Each named move below is a turn or a mirror, shown by a few rows before and after it. Which moves, in which order, take the first row of each later pair to the second? The first pair is answered.
z481 (before -> after):
4 15 -2 -8 11 22 -1 7 -5 5 -3 8 0 -2 -6 -7 3 -7 0 15 -15 -18 3 -3 17 10
 6 -11 13 5 2 2 7 9 0 10 -9 3 -5 -> 14 11 2 -4 -1 9 -2 17 1 4 -8 10 2 -5 -15 -3 -4 14 -6 3 -5 -16 3 1 1 20
 -9 5 17 0 18 -8 9 -3 5 5 -4 -5 -11
-3 1 -5 -4 4 2 -1 -1 1 1 0 -1 5 3 3 2 9 -9 2 -1 1 -2 -2 -2 3 -5 4 -1 -6
 5 -4 3 -1 3 0 -1 -5 4 -1 -> 1 0 -2 -2 -4 -6 -2 6 3 0 -3 1 6 1 -2 4 5 2 0 -6 6 0 -2 1 -5 0 -2 8 -3 3
 4 -2 1 -3 3 -5 -2 -2 -3
0 -5 3 7 1 5 1 0 -2 1 -4 -5 4 9 5 -12 -6 10 0 6 -11 -4 4 7 1 8 4 -19 -5
 -6 1 5 -9 -5 4 6 1 -2 -9 -> 2 -6 4 7 0 2 1 2 -2 1 -5 -6 5 7 2 -11 -8 13 0 4 -9 -3 5 9 -2 9 1 -16 -4
 -6 4 3 -8 -6 7 5 1 -2 -9
-10 -6 -4 5 -2 -5 3 -1 -1 -5 4 0 10 -8 10 4 4 9 2 7 -10 1 3 14 6 3 5 4 1
 -1 -3 -3 1 4 -11 1 2 2 -7 -> -7 -5 -4 5 -3 -8 4 1 -1 -4 4 1 11 -9 8 4 2 11 2 5 -9 2 2 14 3 5 3 6 2 -1
 -2 -5 1 3 -11 1 3 2 -9
z864 (before -> after):
-3 -7 2 -3 -16 -1 -12 5 -5 -8 -3 0 -10 7 1 7 -8 11 -2 -6 -7 -12 3 6 -15
 7 -12 -1 -9 -15 17 6 5 -11 -6 1 -2 -10 -10 -> -13 2 2 -6 -1 3 -10 5 -8 -4 -2 1 -9 4 8 8 -8 -10 0 -1 -7 -7 12 11 -1 -3
 -6 -9 -17 -9 11 10 6 -2 -17 16 -12 -5 -3
12 5 -3 -8 2 -4 -5 1 -12 -1 5 -3 0 1 1 -7 -5 7 2 10 1 -12 5 -2 -7 8 4 4
 -1 -8 7 1 4 4 9 0 7 -7 -2 -> 8 11 0 -7 6 -5 -3 5 -14 3 3 -1 2 -3 0 -5 -9 0 2 7 6 -7 12 5 -5 3 2 6 -5
 -5 9 -1 6 5 3 10 1 -7 0
8 -3 10 -19 -5 -10 -8 -1 10 5 6 8 -5 -1 1 -12 3 22 5 2 -3 -9 -1 1 -9 -7
 -11 6 4 -8 2 0 10 7 8 14 2 -1 -24 -> 0 5 11 -20 8 -8 -8 2 7 8 4 11 -2 -5 5 -7 0 6 6 3 1 -3 8 6 -1 -17 -10 4
 -4 -3 3 1 11 12 -3 27 -7 3 -18
-1 1 -5 -1 5 3 2 -3 0 2 -2 -2 4 3 0 2 2 -4 3 3 2 2 1 4 2 -3 0 -5 -4 -1
 -3 3 2 1 -2 -2 -2 1 -1 -> 2 -4 -5 0 0 2 0 -4 2 0 -1 -3 2 6 -3 0 2 3 3 2 1 1 -3 1 -2 1 -1 -3 0 -5
 -3 1 2 -2 1 -7 3 -1 -3
z922 (before -> after):
10 -4 3 0 5 -10 1 6 14 -7 -1 -3 -2 -10 -2 -1 0 -6 10 -6 12 4 -4 0 13 -15
 3 26 8 -1 -7 2 1 4 -4 -6 -9 -12 1 -> 8 -4 4 0 5 -11 2 4 13 -6 -2 -2 -2 -10 -2 -2 0 -6 10 -6 11 4 -5 -1 12 -15
 3 24 7 -1 -9 1 2 6 -3 -8 -9 -10 1
-2 7 -4 6 -2 -8 2 14 -6 3 -4 -1 7 -10 -12 9 -5 5 -6 -7 -1 7 5 6 3 -5 -10
 4 -4 -1 5 -4 -1 4 -4 12 3 -2 9 -> -7 9 -7 5 1 -2 2 7 -6 4 0 -3 4 -6 -6 8 3 -7 -2 0 -8 6 -1 -2 13 -14 2 -5
 -5 4 -11 3 -2 10 -6 9 0 5 12
2 2 0 2 2 1 1 10 0 0 -1 -1 -3 1 -5 -8 -5 3 -1 2 1 -1 7 -1 -8 4 -10 -3 4
 -3 6 1 2 -3 -7 9 4 -2 -2 -> -2 2 -2 1 5 6 1 4 1 2 3 -3 -4 5 0 -7 2 -5 4 6 -5 -2 2 -8 0 -2 -1 -11 2 0
 -6 6 0 2 -8 4 2 3 2
-8 -13 0 2 -4 -6 5 -4 10 3 2 -2 -10 -13 11 14 10 -8 -1 -10 4 4 2 14 -1 4
 6 -8 -11 10 -13 3 -7 -1 6 -6 -7 10 14 -> -6 -13 3 2 -7 -12 4 2 8 3 0 -1 -8 -16 6 15 3 2 -6 -13 9 6 7 20 -9 10 -3
 -1 -10 6 -1 -1 -5 -5 7 -3 -4 5 11
z116 (before -> after):
0 -4 5 2 -1 11 -10 16 -13 0 -4 12 -4 -9 3 -5 6 0 2 4 2 -6 12 4 2 1 9 -8
 4 0 9 9 2 2 -18 7 -15 6 8 -> 3 -6 6 2 -4 8 -10 18 -13 -2 -5 13 -4 -10 0 -6 4 7 2 4 3 -6 12 6 -2 5 6
 -5 6 -3 15 7 2 -1 -18 7 -12 3 7
4 -6 7 -4 -1 3 -4 -3 -6 -10 2 -13 -6 12 7 -4 -4 7 -7 8 -3 0 6 -3 -3 9 7
 1 5 -7 3 -2 -11 1 11 0 12 -8 -2 -> 5 -6 6 -3 -2 2 -4 -5 -3 -10 2 -14 -5 14 6 -4 -2 9 -6 5 -3 -1 1 -4 -4 9 7
 1 6 -7 1 -2 -10 -1 13 -4 12 -8 -3
2 -1 0 -1 -2 -6 -1 9 7 5 -5 -1 4 -6 1 14 -6 11 9 -12 12 -3 0 2 -6 1 -12
 11 5 3 10 -7 5 -7 2 2 -2 -2 -1 -> 3 0 -1 0 -5 -6 1 6 8 6 -4 -3 4 -4 2 15 -2 10 12 -12 12 -2 -5 -2 -7 -2
 -11 10 4 5 3 -4 4 -8 2 -5 -4 0 -1
z235 (before -> after):
1 3 2 1 0 -1 0 5 -3 0 -2 1 -1 -2 -3 2 -1 0 -3 -3 4 1 9 8 -4 2 -3 4 -1 -1
 6 -2 -2 -1 -4 7 -3 1 0 -> -1 1 1 -1 3 4 -1 1 -5 -1 0 0 -3 -1 -2 -4 1 -3 -2 2 0 -2 11 6 0 3 1 -1 0
 -1 4 1 -4 2 -4 10 -1 1 0
-8 0 4 -10 11 5 -1 -8 -1 6 6 -9 -2 3 -1 -9 2 -12 -6 11 -10 1 24 0 -1 7
 11 -4 -2 -12 3 -6 -5 7 2 6 6 -6 5 -> -3 -3 1 -10 2 6 -1 -13 5 5 8 -12 -3 7 -1 -9 7 -4 -4 12 -15 -2 11 -8 -4 8
 14 -5 3 -11 -6 -6 -5 5 10 -9 9 -4 2
5 0 -12 2 6 3 -2 -3 -8 4 -9 -2 -6 0 -3 -2 2 -3 2 2 -8 6 10 5 13 7 2 -2
 -7 -2 4 -3 -7 1 1 7 -8 2 -2 -> 6 -5 -14 4 2 2 -2 -7 -7 4 -7 -5 -6 4 -2 -3 6 -1 2 2 -12 3 4 0 12 7 5 -4
 -5 -3 -1 -1 -8 1 2 2 -7 4 -4

Between the rows of a pair lie two moves.
10 -3 6 4 -11 -8 1 3 4 1 -5 -2 3 6 -7 3 -11 13 -3 -5 4 1 -4 4 -16 6 -6 8
 9 -4 9 -4 8 -11 13 -11 6 -7 -10 -> -1 5 8 -3 7 1 0 4 -6 1 -4 0 3 -2 -3 -2 -19 -3 -5 6 3 3 20 15 -4 6 -5 0 3
 -6 18 1 5 -1 -2 16 5 -8 -6 -> z235 then z235
-1 -9 -4 -7 2 20 5 2 -16 -4 0 -14 -10 15 3 -5 6 -18 7 10 -4 -14 6 -17 5
 3 11 -16 -3 11 -6 5 -9 11 -7 2 -13 2 -6 -> 7 -9 2 -2 -7 3 5 20 -14 -4 -10 -7 -4 6 -8 2 -10 7 -4 -7 13 -8 15 -2 -15
 15 -12 9 0 3 24 -9 -5 -4 -6 5 -8 -11 -11 -> z481 then z235
3 -5 19 -2 6 -1 -4 -5 -9 -8 7 8 4 -9 1 -9 -15 -1 -1 0 0 -5 7 -4 2 8 -3
 -8 0 -12 26 4 5 -4 8 13 13 -4 -2 -> 1 -7 13 -3 3 5 -2 -16 -4 -7 14 3 1 0 8 -8 -2 -11 6 6 -8 -6 -12 -16 11 -2
 12 -19 0 -5 2 11 5 1 13 -1 10 4 1 -> z116 then z922
-7 24 2 4 19 8 3 1 -7 -10 -4 4 1 -6 -6 -9 -2 -8 5 3 -1 2 19 7 6 5 10 -3
 8 13 -3 11 -12 7 -23 14 -16 11 1 -> 8 6 -1 5 -4 9 0 -7 -3 -18 0 -2 -5 3 -12 -19 2 21 3 5 -10 -10 3 -7 -8 24
 11 0 23 3 -6 11 -14 1 -3 -12 2 5 -11 -> z864 then z481
-3 -2 6 6 7 -5 7 -6 -2 2 -5 -2 -2 -4 -1 6 -1 -2 2 -7 -1 4 2 9 -5 -9 -7
 10 -2 3 15 -11 3 -4 0 -7 -7 -3 -10 -> -5 -9 3 3 8 7 5 -17 -5 -2 2 -7 -7 -1 3 -3 3 -6 3 7 -16 -2 1 0 2 -4 2 -4
 1 -1 6 -1 -1 4 3 -9 -1 -2 -10 -> z235 then z864
-2 -1 -1 -2 5 10 0 -13 -1 -3 3 -5 -2 1 4 -8 5 -8 5 13 -13 -4 -3 -6 9 -1
 12 -14 7 -3 -10 7 -7 5 2 -1 2 4 -2 -> -5 4 4 -4 13 4 0 0 -5 -1 -3 3 1 -10 0 -5 -7 -8 -1 8 -2 2 18 10 6 2 -3 -6
 1 -6 10 1 -5 1 -7 19 0 0 -2 -> z922 then z864
-3 -4 -2 -2 5 3 -1 0 8 0 3 -5 1 -2 2 1 10 -4 4 0 -1 5 -5 -5 11 -6 5 -7
 -4 5 -8 3 7 6 -5 -1 -12 0 1 -> -1 -1 2 0 2 -7 -1 7 10 1 -1 -2 3 -6 -3 6 4 2 2 -9 8 10 -1 3 5 -4 -3 5 -4
 4 1 -3 9 2 -5 2 -13 -4 -1 -> z864 then z864
9 -12 -1 -2 -18 -8 2 2 8 -3 6 -4 -1 0 -5 4 2 13 -3 -6 -2 -5 -2 -1 -9 5
 -4 2 5 -8 4 -2 2 -9 12 -19 7 -6 3 -> 0 -2 3 -5 -1 -7 2 10 0 0 3 2 3 -11 -4 5 -9 1 -7 -6 5 1 22 15 -2 2 -10 3
 -4 -8 18 -3 3 -3 -4 9 0 -7 7 -> z235 then z235
